In the rows, 128 means zero.
Which row each row swaps with, under one turn or mirror:
j_850: [122  86 163 103 117 116 135 119 110 119 104 149 129]
j_747: [115 102 143 125 117 145 149 120 159 114 111 168 125]
j_410: [136 109 161 137 132 164 143 126 101 106 128 163 128]
j_249: [123 106 140 123  93 145 135 156 153 115 112 158 143]
j_888: [133 137  93 136 151  77 132 135 140 128 140 115 138]
j_149: [126 130  92 142 157 119 138 118 164 141 143 129 121]
j_697: [134 137  86 139 135 117 123 154 159 142 145 116 139]
j_227: [162 126 101 131 146 102 154 133  87 150 116 113 148]
j_246: [140 148 135 124 121 145 146 104 128 103  96 170 129]
j_585: [123 110 175 121 102 120 153 156 104 116 105 146 135]
j_674: [128  96 159 130 113 119 151 136  88 107 130 165 141]
j_848: [128 110 172 122  99 132 138 151  93 117 101 143 141]
j_121: [115 135 113 140 153 110 132 157 155 149 142  95 136]
j_395: [126 119 143 144  93 149 137 116  92 114  93 138 115]
j_99: [154 105 141 119 115 121 164 134  82 131  91 143 152]
j_918: [127 147 110 146 149 131 116 146 130 159 135  88 133]
j_573: [114 114 167 128 102 160 129 148 122 129  98 134 137]
j_855: [124 138 115 136 154  74 131 137 145 131 132 100 130]
j_497: [137 146 112 140 151  87 140 152 111 149 143  96 131]
j_558: [130 153  96 134 146 160 143 110 133 154 135 121 138]
j_184: [112 108 169 118 112 101 142 140 140 102  98 142 134]
j_26: [121 132 136 121 116 181 152 113 128 133 110 151 140]
j_852: [119 102 156 117 104 108 145 138 133  95 102 161 143]
j_529: [103 104 169 124 110 137 144 160 148 121 107 138 139]
j_583: [135 119 106 120 162  88 123 116 117 149 139 105 125]
j_717: [141 146 107 140 149 100 123 148 102 150 140  93 136]
j_210: [136 146  94 158 132 126 126 113  98 139 124 100 111]
j_532: [148 170  96 136 150 126 137 103 133 123 120 139 127]
j_10: [147 139 109 152 171 138 132 125 107 132 160 124 124]
j_245: [140 126 104 147 154  93 138 133  95 135 165 124 138]

j_121 pairs with j_529
j_855 pairs with j_184
j_848 pairs with j_717
j_573 pairs with j_918
j_249 pairs with j_697
j_395 pairs with j_210

Which row each row swaps with, under one turn or mirror:
j_968: [ 92 116 114 155 137 138 106 130 157 165 115 152 144 159 124 131 117 133
  99 134 125 145 108 172 154 170 120 155 119 117 117 160 125 154]
j_877: [130 121 132 152 161 131 104 120 141 169 107 155 162 177 141 124 125 120
 119 142 124 141 121 158 165 183 121 135  96 131 119 142 127 144]
j_195: [144 120 128 142 105 109  79 119 159 121  97 100 154 112 110 119 160 122
 127 120  98 170 132 111 102 114 110 117 113 167 125 136 109 146]
j_138: [153 164 162 122 117 140  83 134 109  87 138  94 147 114 145 148 138  98
 129 115 139 165 150 105 110 159 139 135 120 144 120 138 142 113]
j_320: [176 144 132 142 166 114  96 144 161 133 108 140 115 143 134 104 124  98
 119 108 116 133 101  96 159 160 145 111 130 138 130 167 136 157]
j_517: [140 153 144 155 136 166 100 142 120 149 112 145 141 135 131 106  89  85
 163 128 135 130 125 136  86 113 131 114 143 119  85 133 121  96]
j_625: [ 84 135 102 147  71 132 132 140 107 145 101 123 112 122 124 145 135 137
 146 113 137  98 104 138  98 128 118 149 122 143 162 123 125 134]
j_903: [126 120 130 150 126 145 119 134 126 144 123  88 113 135 119 118  75  85
 152 162 152 127 128 150 152  89 118 120 128 106 121 138 131 147]
j_904: [196 142 145 134 141 122  84 155 134 125 128 140 130 132 148 105 134  98
 117 118 115 156 113 100 126 146 151 110 102 131 131 170 143 158]
j_308: [ 95 168 163 119 168  99 134 116 107 119 123 125 132 137 132 161  99  88
 112 125 113 143 102 119 116 124 131 144 120 129 145 141 121  95]
j_191: [108  77 145 129 110 154 117 126 160 131  97 123 116 114 116 144 131 153
 166 166 158 143 118 149 129 152 105 125 133 116 146 142 137 135]
j_984: [154  99 156 133 109 128 103 119 117 103 124 104 134 138 146 125 117  95
 148 126 119 177 105 164 139 140 148  95 137 169 139 126 155 142]
j_321: [138 156 150 141 117 101 123 131 121  90 106 118 141 137 145  96 117  74
 101  92 116 126 146 124  85 124 145 134 103 122 127 138 107 110]
j_680: [ 92 112 111 151  85 125 133 142 138 148 107 142 117 128 128 131 129 152
 136 128 124  79  94 156 128 128 117 146 109 112 155 138 116 140]
j_189: [100 133  93 151 147 144 124 126 152 142 112 143 145 129 131 117 142 121
  95 130 140  82 130 110  92 136 111 109 113  95 106 135 110 132]
j_133: [132 165 138 125  93 147 111 136  85 107 130  88 119 114 140 158 147 109
 134 120 152 152 148 107  97 147 132 137 114 150 141 117 136 124]
j_114: [ 95  97 124 118 126 124 124 116 122 151 101 133 101 108 146 117 140 152
  97  91 129 154 124 148 132 136 145 120  98 102 117 111 139 112]
j_833: [123 121 163 155 136 142 127 148 132 146 115 151 102 110 107 161 139 112
 165 179  87 124 131 119 127 134 117 118 112 136 166 128 115 127]

j_133 pairs with j_625
j_114 pairs with j_195
j_984 pairs with j_189
j_517 pairs with j_903

